Small tables with named rows and columns. After each table, cells are looked up by row and column.

donufu.csv
,bul,gizitak,patuge
bevipa,10.5,-63.7,10.5
nisovad,10.5,52.5,76.1
kevoze,7.3,76.2,52.9
binos,12.2,10.5,10.5
tukave,4.7,-27.7,-56.9
fariz,0.5,87.1,21.0
denivet,-5.7,37.7,-60.9
linov,-4.5,83.5,-12.5
moluma,21.3,20.9,87.1
fiz,10.5,4.6,-66.0
vozi,-6.7,10.5,-41.4
tipebi,10.5,-65.5,10.5

linov, patuge => -12.5
fiz, patuge => -66.0
moluma, bul => 21.3
nisovad, gizitak => 52.5
bevipa, bul => 10.5
moluma, patuge => 87.1
bevipa, gizitak => -63.7
fariz, gizitak => 87.1
vozi, bul => -6.7
binos, patuge => 10.5
denivet, patuge => -60.9
fiz, bul => 10.5
tipebi, gizitak => -65.5
denivet, bul => -5.7
linov, gizitak => 83.5
kevoze, bul => 7.3
bevipa, patuge => 10.5
kevoze, gizitak => 76.2
Which row has the largest bul? moluma

vutegos:
,zab,mav,gidum,sefan,nad,vez,tet,togaz,zik
mem,36,70,51,30,50,48,53,65,59
tibuz,46,61,52,39,54,50,59,57,59
gemobo,37,71,55,29,56,51,58,65,64
tefuf,43,57,43,43,40,42,44,54,46
dupep,60,42,64,77,56,66,42,47,53
feterug,38,63,72,39,72,69,55,58,63
nes,86,24,18,60,34,24,69,26,27
materi,70,38,51,60,57,53,67,42,59
fif,69,24,56,84,45,63,38,27,43
fef,32,76,72,46,68,66,46,76,64

togaz of materi is 42
zik of tibuz is 59
togaz of fef is 76
vez of nes is 24
nad of fef is 68
mav of tefuf is 57
zik of mem is 59
sefan of gemobo is 29
vez of mem is 48
zik of dupep is 53
zik of fef is 64
togaz of nes is 26
vez of materi is 53
Row with the largest zab: nes

nek:
         zil  vipil  gotiva  bep  lik
kunor    178    206     141   89  158
botife    95    185     185  154  190
nuzavot  158    247     173   77  185
gan      113    199     184  138  193
mag       59    113     188  226  182
nenide    59    113     186  226  177

What is the lik of kunor in nek?
158
What is the bep of botife in nek?
154
What is the gotiva of gan in nek?
184
What is the zil of kunor in nek?
178
What is the vipil of mag in nek?
113
What is the bep of gan in nek?
138
What is the lik of nuzavot in nek?
185
What is the zil of nenide in nek?
59
What is the zil of nuzavot in nek?
158
What is the vipil of botife in nek?
185
What is the zil of gan in nek?
113
What is the lik of nenide in nek?
177
What is the bep of mag in nek?
226
What is the gotiva of mag in nek?
188
What is the zil of mag in nek?
59
What is the zil of botife in nek?
95

rad
fields: dalima, galid, pames, fekikit
sanopun: [137, 152, 116, 125]
lil: [92, 162, 102, 118]
suloz: [139, 191, 162, 104]
tos: [156, 178, 187, 96]
lala: [156, 230, 222, 124]
paro: [90, 173, 196, 89]
gutom: [127, 185, 154, 32]
dup: [93, 237, 229, 18]
tofad: [116, 182, 196, 103]
lopi: [74, 223, 163, 51]
gesa: [135, 152, 102, 125]
fumo: [75, 191, 229, 18]
kop: [93, 237, 194, 93]
tobi: [74, 193, 204, 52]

fekikit of tofad is 103
dalima of gesa is 135
galid of lopi is 223
dalima of gutom is 127
dalima of lil is 92
pames of tobi is 204
dalima of lopi is 74
galid of paro is 173
pames of gesa is 102
pames of dup is 229
galid of tos is 178
pames of kop is 194
dalima of sanopun is 137
pames of paro is 196

Table posivi
columns: bepe, zin, tif, koti, vagogov, tiv, safepam, zalade, lese
difife: [0.24, 0.08, 0.63, 0.69, 0.45, 0.29, 0.25, 0.36, 0.57]
kad: [0.22, 0.29, 0.49, 0.65, 0.21, 0.34, 0.19, 0.46, 0.53]
sisa: [0.65, 0.40, 0.44, 0.29, 0.61, 0.52, 0.59, 0.38, 0.51]
detuf: [0.69, 0.50, 0.35, 0.13, 0.67, 0.54, 0.57, 0.44, 0.48]
bogope: [0.32, 0.63, 0.37, 0.57, 0.19, 0.43, 0.41, 0.46, 0.36]
mef: [0.31, 0.76, 0.23, 0.26, 0.38, 0.47, 0.30, 0.70, 0.24]
defimik: [0.35, 0.30, 0.46, 0.48, 0.39, 0.40, 0.27, 0.45, 0.55]
guza: [0.69, 0.40, 0.40, 0.23, 0.57, 0.52, 0.56, 0.37, 0.56]
tofube: [0.34, 0.44, 0.52, 0.62, 0.40, 0.38, 0.48, 0.40, 0.37]

safepam of mef is 0.30
zalade of defimik is 0.45
lese of mef is 0.24
tiv of bogope is 0.43
zin of sisa is 0.40
koti of kad is 0.65
bepe of sisa is 0.65
tiv of defimik is 0.40
bepe of defimik is 0.35
vagogov of sisa is 0.61
tif of mef is 0.23
safepam of kad is 0.19
tif of kad is 0.49
zalade of mef is 0.70
vagogov of detuf is 0.67
lese of difife is 0.57
Row with the largest safepam: sisa

kasiv =
|  | sevo | riped | zifo | vivuke | mudiv | zepokal | teman |
|---|---|---|---|---|---|---|---|
| vilu | 84 | 225 | 177 | 212 | 214 | 180 | 96 |
| dem | 55 | 201 | 201 | 233 | 163 | 150 | 93 |
| fer | 68 | 216 | 190 | 225 | 190 | 166 | 93 |
| boke | 48 | 185 | 210 | 238 | 136 | 134 | 96 |
| famuz | 168 | 214 | 119 | 140 | 249 | 206 | 134 |
| fup | 103 | 229 | 161 | 195 | 232 | 191 | 103 |
| regeseb | 147 | 222 | 133 | 160 | 249 | 205 | 122 |
| nakan | 126 | 228 | 146 | 177 | 243 | 200 | 111 |
| gov | 187 | 199 | 111 | 122 | 242 | 203 | 146 |

zepokal of nakan is 200
zepokal of vilu is 180
zifo of gov is 111
vivuke of famuz is 140
zepokal of fup is 191
riped of vilu is 225
mudiv of gov is 242
sevo of nakan is 126
teman of boke is 96
Row with the largest sevo: gov

ral
fields: ramu, fil, bak, fev, nipad, giku, muk
ratofi: [71, 107, 111, 191, 47, 132, 76]
lik: [69, 115, 110, 195, 57, 132, 69]
lavoni: [75, 90, 110, 182, 31, 132, 87]
gul: [62, 151, 102, 193, 108, 119, 39]
bemabo: [66, 131, 108, 197, 77, 128, 57]
notig: [78, 74, 110, 168, 17, 131, 97]
kivulek: [76, 82, 111, 176, 24, 131, 93]
taded: [61, 162, 98, 185, 127, 110, 29]
mifal: [64, 136, 108, 196, 88, 125, 52]
zala: [68, 122, 109, 196, 67, 129, 64]
rez: [61, 157, 100, 189, 118, 113, 35]
bekozu: [72, 99, 112, 187, 40, 132, 81]
das: [64, 143, 105, 195, 97, 122, 45]

What is the nipad of taded in ral? 127
What is the muk of bemabo in ral? 57
What is the giku of das in ral? 122
What is the nipad of ratofi in ral? 47
What is the ramu of rez in ral? 61
What is the muk of zala in ral? 64
What is the giku of rez in ral? 113
What is the fev of das in ral? 195
What is the fil of gul in ral? 151
What is the nipad of gul in ral? 108
What is the muk of kivulek in ral? 93
What is the nipad of lik in ral? 57
What is the nipad of notig in ral? 17
What is the nipad of zala in ral? 67

rit
|  | veket | rase | nal |
|---|---|---|---|
| vepi | -15 | 8 | -60 |
| gubu | 40 | 40 | 68 |
| vedusip | 67 | 38 | 81 |
| loteni | 40 | 36 | 44 |
| pez | 84 | 64 | 27 |

vedusip, nal => 81
gubu, rase => 40
vepi, veket => -15
vedusip, veket => 67
gubu, veket => 40
pez, veket => 84
loteni, nal => 44
vepi, nal => -60
gubu, nal => 68
loteni, veket => 40
loteni, rase => 36
pez, rase => 64
vepi, rase => 8
pez, nal => 27
vedusip, rase => 38

gib:
	nimogum	togilil
lum	242	99
kodul	29	196
sokobuk	179	170
zul	162	38

nimogum of sokobuk is 179
nimogum of lum is 242
togilil of sokobuk is 170
nimogum of zul is 162
togilil of lum is 99
togilil of kodul is 196
nimogum of kodul is 29
togilil of zul is 38

dob =
         gemip  laf  vizu  mis  puna  tasoziv  vik
gigo       0.2  2.5   4.1  2.7   4.7      1.8  4.1
muzut      5.2  6.9   1.1  2.5   4.6      1.9  5.7
silufi     5.5  4.2   3.2  1.2   2.5      7.5  2.2
vazezub    2.6  4.4   5.2  4.0   4.5      6.0  0.1

What is the gemip of vazezub in dob?
2.6
What is the mis of vazezub in dob?
4.0
What is the tasoziv of vazezub in dob?
6.0
What is the vizu of vazezub in dob?
5.2
What is the laf of vazezub in dob?
4.4
What is the puna of silufi in dob?
2.5
What is the mis of muzut in dob?
2.5
What is the tasoziv of silufi in dob?
7.5
What is the tasoziv of gigo in dob?
1.8
What is the vik of muzut in dob?
5.7
What is the mis of gigo in dob?
2.7

